(in the rows, 128 means zero)
Each named turn below is shown by a few rows before and after it. Which turns, in which order, take the first row of each later pair to the second? The first pair is answered.
Q (before -> after):
[144 145 152 173 148 126 161 125 125 156 139 132 103 116 166 151  89 112
 127 127 142 138]  ->  [126 155 129 187 141 142 149 115 125 136 126 136 100 127 161 140 126 130
 109 129 170 125]
[ 89  65 102  92 127 149 125 164 110 119 209 120 133 123 124  96 140 134
 208  75  60 166]  ->  [115 140 141  49 131 130 155  66 148 196  94  79 131 109 116 159 117  36
 177 126  96 141]
[ 74 106 117  94  85 148 130 111 161 126 114 116 174 113 142  88 166 139
 126 138 139 113]  ->  [ 84  80 127  80  91 143 137 138 153 132 140 120 180 101 140  93 136 142
 156 124 106 127]
E (before -> after):
[125 119 130 168 141  97 141 147 135 167 114 141 102 130 178 149 104 106
 146 112 154 137]  ->  [120 107 132 180 144 105 134 161 127 149 128 140 102 136 170 137 103 125
 140 106 158 138]
[113 126  96 159 112 145 125  89 127 103 126 106 114 129  74 119 132 146
 114 127 161 141]  ->  [114 130 104 153 109 147 130  70 131 120 110 102 109 127  77 131 139 132
 107 130 153 133]
[ 87 121  89 167 106 135 104 150 129 124 157 158 119 145 142 102 160 128
 125 103  96 140]  ->  [ 88 131  94 149  94 143 101 126 136 149 145 157 110 142 149 124 170 113
 111 101  90 127]
F (before -> after):
[ 97 170 119  87 122 125 130  89 179 187  98  99 131 127 121 125 121  58
 135 152  86 123]  ->  [132 133  96 181 150  96 144 167 121 169 121 135  80 139 186 135  85 100
 139 104  92 131]
[106 119 103 157 130 125 117 153 138  84 144 149 121 147 126  81 148 162
 131 119 134 135]  ->  [ 85 131 111  96 108 147 105 111 153 117 146 136 139 133 108  95 175 131
 131 128 109 118]
[ 83  90 132  76 137 105 104 157 157 168 189 138 150 133 107  77  98  86
 197 123  54 161]  ->  [ 92  92 118 127 159  83 113 191 145 140 184 147 131 147 119  57  73 111
 198 125  82 171]
[125 105 132  91 112 178 120 119 108 158 169 116 135  81 132 153 174 137
 123 103  79 110]  ->  [142 111 123 176 153 128 134 179  93  89 131 121 129 113 142  88 123 190
 110 125 162 137]
A (before -> after):
[114 112  94 128 115 149 114 135 119 154 179 151 100 119 163 149 154 123
 138  81  75 119]  ->  [103 115  84 154 116 144 104 150 117 115 179 158 106 139 163 107 162 152
 134  88 106 125]
[146 132 131 160 139 101 131 129 125 121 125 117  99 142 125 140 107 133
 128 126 131 140]  ->  [148 124 137 144 131 107 131 115 123 108 125 104 114 138 107 140 116 149
 122 134 152 130]
[137 117 121  97 132 144 128  93 134 144 123 118 139 146  96 152 132 111
 136 159 112 135]  ->  [127 121 103 123 143 125 122 120 146 154 117 125 117 163 123 130 118  98
 143 156  99 143]
Now pairs of rows:
(2 to 4 turns a pair)
[112 141 105  81  97 169 123  94 159 182 117 138 122 124 150 153 173  75
 151 119  92 107]  ->  [ 82 129  88  92 112 143 118 145 170 173 138 145 127 144 143  88 144  82
 188 127  70 140] -> A Q F F
[ 90 160 150 127 122 111 116  96 154 177  85 141 118 142 110 118 120  97
 119 136 140 111]  ->  [101 158 143 162 133  96 113 123 147 163  81 146 108 155 118  99  98 115
 121 131 160 117] -> F F
[142 126 163  87 107 139 130  88 120 166 122  98 144 110 108 177 112  81
 122 126 108 119]  ->  [114 138 119 116  97 167 102  85 124 165 130 121 119 135 137 174 169  86
 101 112 114 107] -> Q A
[166 109 111 162 131 102 137 144 103 117 136 142 114 100 157 132 109 160
 130 107 132 141]  ->  [142 135  93 156 122 126 111 113 123  92 114 131 132 121 130 101 146 173
 104 131 165 131] -> Q F Q
[136 142 113 139 117 157 117  95 123 127 114 138 108 127 150 178 177 137
  95 106 156  96]  ->  [107 172  98 146 132 139 118  97 150 159  95 140 106 145 156 148 162  95
 105 126 144 107] -> A F F A
[177 117 152 164 150 115 137 155  95  74 136 141 130 114 126 143 103 185
 123 108 180 117]  ->  [153 139 164 119 141 122 132 107 124  71 107 114 164 112  80 122 114 162
 117 148 193 118] -> F F F
[ 89  75 111  76  94 181 107 123 135 102 205 135 146 119 114 128 181 151
 155  93  92 126]  ->  [136 100 161 124 149  98 152 155 126  65 123 102 158 119  74  81  69 163
 159 146 183 154] -> F Q A A
[144 137 151 125 131 102 138 110 132 127  91 127 137 118 106 133 130 136
 125 171 171 125]  ->  [129 148 133 143 145  90 144 125 142 154  83 139 120 131 132 125 111 112
 132 159 149 132] -> A A
